[[141 150 133 134]
 [140 130 128 119]
 [110 102 108 112]
 [117 119 118 122]]
->
[134 128 102 117]

[[144 108 120]
 [134 117 106]]
->
[120 117]

[[106 136 133 119 128]
 [140 129 122 135 126]]
->
[128 135]

[[122 126 125 135]
 [109 127 128 135]
 [118 129 133 125]
 [157 129 131 130]
 [103 128 129 129]]
->
[135 128 129 157]

[[138 110 109 123 127]
 [132 104 109 126 108]]
->
[127 126]

[[139 147 106]
 [140 147 104]
 [108 140 117]
 [140 145 108]]
->
[106 147 108]

[[120 126 134 134]
 [121 110 126 111]
 [123 124 135 134]
 [124 105 119 112]]
->
[134 126 124 124]
---
[[126 147 131 114 116 121 106 106 132 109 129]
 [114 125 148 144 119 121 136 133 126 113 155]
 [123 139 119 112 112 114 119 129 123 144 105]]
->
[[123 114 126]
 [139 125 147]
 [119 148 131]
 [112 144 114]
 [112 119 116]
 [114 121 121]
 [119 136 106]
 [129 133 106]
 [123 126 132]
 [144 113 109]
 [105 155 129]]

[[129 110 138 123 128 127 128]
 [129 117 134 125 129 129 128]
 [129 104 143 120 125 124 127]
 [115 109 139 131 129 111 126]
 [128 128 128 128 128 128 128]
 [128 128 128 128 128 127 128]
 [129 117 134 125 129 129 128]
 [125 124 130 131 128 122 129]
 [125 123 130 132 128 122 129]
 [129 102 145 118 124 123 127]
 [129 119 133 126 129 129 128]
 [129 127 129 127 129 129 128]]
->
[[129 129 129 125 125 129 128 128 115 129 129 129]
 [127 119 102 123 124 117 128 128 109 104 117 110]
 [129 133 145 130 130 134 128 128 139 143 134 138]
 [127 126 118 132 131 125 128 128 131 120 125 123]
 [129 129 124 128 128 129 128 128 129 125 129 128]
 [129 129 123 122 122 129 127 128 111 124 129 127]
 [128 128 127 129 129 128 128 128 126 127 128 128]]

[[128 118 137 110 107 127 121 142 117]
 [149 116 125 131 126 130 137 139 131]
 [139 126 123 136 134 129 135 129 133]
 [146 125 118 143 140 130 141 128 138]
 [119 128 134 118 119 127 121 130 121]
 [143 127 118 144 142 130 140 126 139]
 [111 150 119 147 154 128 129 103 139]
 [150 119 121 137 132 130 139 135 134]
 [149 122 120 141 137 130 140 132 137]
 [150 118 122 136 131 130 139 136 133]]
->
[[150 149 150 111 143 119 146 139 149 128]
 [118 122 119 150 127 128 125 126 116 118]
 [122 120 121 119 118 134 118 123 125 137]
 [136 141 137 147 144 118 143 136 131 110]
 [131 137 132 154 142 119 140 134 126 107]
 [130 130 130 128 130 127 130 129 130 127]
 [139 140 139 129 140 121 141 135 137 121]
 [136 132 135 103 126 130 128 129 139 142]
 [133 137 134 139 139 121 138 133 131 117]]

[[136 102 134 125 101 153]
 [102 152 139 139 123 107]
 [108 122 135 143 109 120]
 [144 120 118 117 157 135]]
->
[[144 108 102 136]
 [120 122 152 102]
 [118 135 139 134]
 [117 143 139 125]
 [157 109 123 101]
 [135 120 107 153]]

[[139 132 135 118 136 138 115 131 127 124 105 105]
 [125 117 111 132 120 139 123 107 127 127 121 123]
 [128 143 150 130 136 112 144 158 134 134 152 149]
 [114 113 107 138 111 121 134 107 123 127 142 143]
 [139 133 138 115 137 133 114 135 124 122 104 104]
 [133 137 142 121 136 125 127 144 129 126 123 123]]
->
[[133 139 114 128 125 139]
 [137 133 113 143 117 132]
 [142 138 107 150 111 135]
 [121 115 138 130 132 118]
 [136 137 111 136 120 136]
 [125 133 121 112 139 138]
 [127 114 134 144 123 115]
 [144 135 107 158 107 131]
 [129 124 123 134 127 127]
 [126 122 127 134 127 124]
 [123 104 142 152 121 105]
 [123 104 143 149 123 105]]

[[130 132 130 138 110 122 129]
 [127 144 140 141 143 140 132]
 [134 119 123 122 131 120 140]
 [125 138 132 117 153 120 135]
 [132 119 120 123 143 124 132]
 [138 109 125 133 146 122 126]
 [132 140 135 130 131 109 119]
 [124 121 132 129 104 122 147]
 [128 123 147 140 128 126 122]
 [132 125  98 133 104 155 145]
 [122 136 142 127 122 115 126]]
->
[[122 132 128 124 132 138 132 125 134 127 130]
 [136 125 123 121 140 109 119 138 119 144 132]
 [142  98 147 132 135 125 120 132 123 140 130]
 [127 133 140 129 130 133 123 117 122 141 138]
 [122 104 128 104 131 146 143 153 131 143 110]
 [115 155 126 122 109 122 124 120 120 140 122]
 [126 145 122 147 119 126 132 135 140 132 129]]
---
[[126 120 124  99 131]
 [128 128 134  99 129]
 [151 134 110 120 118]
 [118 119 126 116 117]
 [123 116 115 121 136]]
->
[[120 124  99 131 126]
 [128 134  99 129 128]
 [134 110 120 118 151]
 [119 126 116 117 118]
 [116 115 121 136 123]]

[[105 134 114 140 137]
 [119 139 109 140 127]
 [119 141 113 122 123]
 [114 148 121 152  98]
 [122 130 112 109 144]
 [120 144 110 128 119]
 [143 118 149 125 139]]
->
[[134 114 140 137 105]
 [139 109 140 127 119]
 [141 113 122 123 119]
 [148 121 152  98 114]
 [130 112 109 144 122]
 [144 110 128 119 120]
 [118 149 125 139 143]]

[[136 107 101 129 132 147 144 146 116]
 [147 132 155 122 153 114 112 145 117]
 [140 106 146 123 116 106 148 108 116]
 [140 143 114 125 111 134 105 115 147]
 [129 151 105 125 120 105 148 144 116]
 [153 143 139 124 132 151 138 115 150]
 [ 99 107 110 143 120 144 147 109 145]
 [101 124 117 131 123 100 114 121 121]
 [103 137 154 132 122 151 115 145 108]]
->
[[107 101 129 132 147 144 146 116 136]
 [132 155 122 153 114 112 145 117 147]
 [106 146 123 116 106 148 108 116 140]
 [143 114 125 111 134 105 115 147 140]
 [151 105 125 120 105 148 144 116 129]
 [143 139 124 132 151 138 115 150 153]
 [107 110 143 120 144 147 109 145  99]
 [124 117 131 123 100 114 121 121 101]
 [137 154 132 122 151 115 145 108 103]]

[[154 131 129 141]
 [156 138 128 133]
 [129 129 150 147]
 [155 141 129 132]
 [129 145 151 131]
 [135 155 137 129]]
->
[[131 129 141 154]
 [138 128 133 156]
 [129 150 147 129]
 [141 129 132 155]
 [145 151 131 129]
 [155 137 129 135]]

[[106 120]
 [128 144]
 [145 131]]
->
[[120 106]
 [144 128]
 [131 145]]

[[138 139 136 130]
 [132 134 133 131]
 [127 127 127 123]
 [129 133 127 144]
 [134 140 134 143]
 [132 133 131 131]
 [121 122 123 121]
 [127 125 125 105]
 [136 140 136 136]
 [116 113 114 120]]
->
[[139 136 130 138]
 [134 133 131 132]
 [127 127 123 127]
 [133 127 144 129]
 [140 134 143 134]
 [133 131 131 132]
 [122 123 121 121]
 [125 125 105 127]
 [140 136 136 136]
 [113 114 120 116]]
